The same things were measured in two ways. The second way is not exact.
Here are some of them measured both ways, the first way above the second, with a blank line after each pair.
[ -3 -46 -11 -24 -24 -14  -2 -25]
[ 13  -2  59 -25 -10 -13  17  25]

[  6  -3   4  61   6  -5  37 -21]
[ 10 -28   8  12  29  59 -29   2]

[-17 -13 -26 -34  -7 -17 -31 -24]
[  8  33  32  -7   6 -29  34  -2]

[  0  38  -6 -24  13   4 -14  55]
[-23  10 -56   4   1 -44  -5  -1]

[-29 -34 -20 -14  -5 -22 -32 -15]
[ 18  22  40 -13  14 -27  31  36]

[13 42 13  0 16 10 -1 59]
[-28   1 -72  -3  -8 -21 -24   4]

Here are 40 more, measured the second way only, each followed by its number:
[ 13  24  22 -13   3 -31  44  22] 0
[  2  21  24 -43  14 -24   2  42] 1
[ 27  41  38   2  26 -16  25 -15] 2
[-19 -32 -15  -2   7  58 -47  15] 3
[  5 -26  13   3  24  51 -41  11] 4
[-11  21 -57   7  30 -26 -25 -15] 5
[ 18 -20  55 -11   7  27   7  13] 6
[-24 -23 -42   5  -5  32 -47   9] 7
[ 17  12  24  26  -6  43  36 -46] 8
[ 19  41  40 -17   3 -11  33  17] 9
[-23 -36 -37   2  -1  35 -44  -9] 10
[ -1 -19  55 -36 -13  -5 -17  -3] 11
[  1  -5  17  17   6 -44  40  32] 12
[-19  -9 -43  16   8  22 -58   0] 13
[ 11  15  21 -26   8 -37  12  33] 14
[-23 -19 -60   7   7   4 -45   1] 15
[ 11  44  38 -10  32   2  21   3] 16
[ 11  21  22 -39  -7 -37   8  27] 17
[-32 -27 -74   2 -28  -4 -27   3] 18
[26  3 53 24 19  4 34 11] 19
[  3 -21  15  21  15  52  -4 -27] 20
[  3  20  -7 -16 -22 -40  33 -16] 21
[  0 -23  20  42   2  65  -4 -37] 22
[  4  23   1 -13 -26 -44  43  -3] 23
[-33 -41 -50   6 -16  27 -24   8] 24
[ 16  33  51  -7  32 -29  32  -5] 25
[  6  -7 -20 -24 -15 -64 -33   9] 26
[-25 -52 -39  18 -10  43 -36   6] 27
[  4  18 -25  -2 -49 -38  33 -14] 28
[ 27   8  13   9  29 -18  15  53] 29
[ -2 -28 -16  38  -5  58  -6 -37] 30
[  7   8 -12  10 -39 -30  40 -14] 31
[ -6 -26  -6  17   7  52 -29 -29] 32
[ 12  32  13  -8 -24 -16  42 -27] 33
[-30  11 -60  10  -8 -28 -19   1] 34
[ 23   2  62 -22  -7 -12   8   6] 35
[-29  -9 -73  20  17   7 -21   9] 36
[ 17  21  39 -30   6   3  28  16] 37
[-10 -15  -3  19 -12  30 -34 -60] 38
[  5 -14  -7  30 -39  14  -1 -52] 39
Some of them follow, measured the first way. Which numbered row above is each one? Its number follows it:
[-38 -31  -2 -31  -7   0 -29   6] >> 12
[ 12  18  19  45   6  26  43 -18] >> 32
[-19 -17 -32 -13  -5 -21 -15 -41] >> 16
[22 26 24  1 10 13  2 63] >> 18
[ -2   0  13  50   7  17  41 -28] >> 20
[  5  38   2 -15  17  11  -7  59] >> 34
[  7 -11  -4  59   2 -15  38 -16] >> 4
[  4  -4  -4 -39 -13 -19  17  52] >> 26
[29 12 40 41  9 17 21 34] >> 27
[  2  18  28  30   8  43  34 -22] >> 30
[  3  15   8 -55  -2  22 -29   9] >> 28
[-47 -25 -10   9 -12 -29 -23   1] >> 29
[  3 -23 -31 -11  -6 -48 -27   8] >> 1
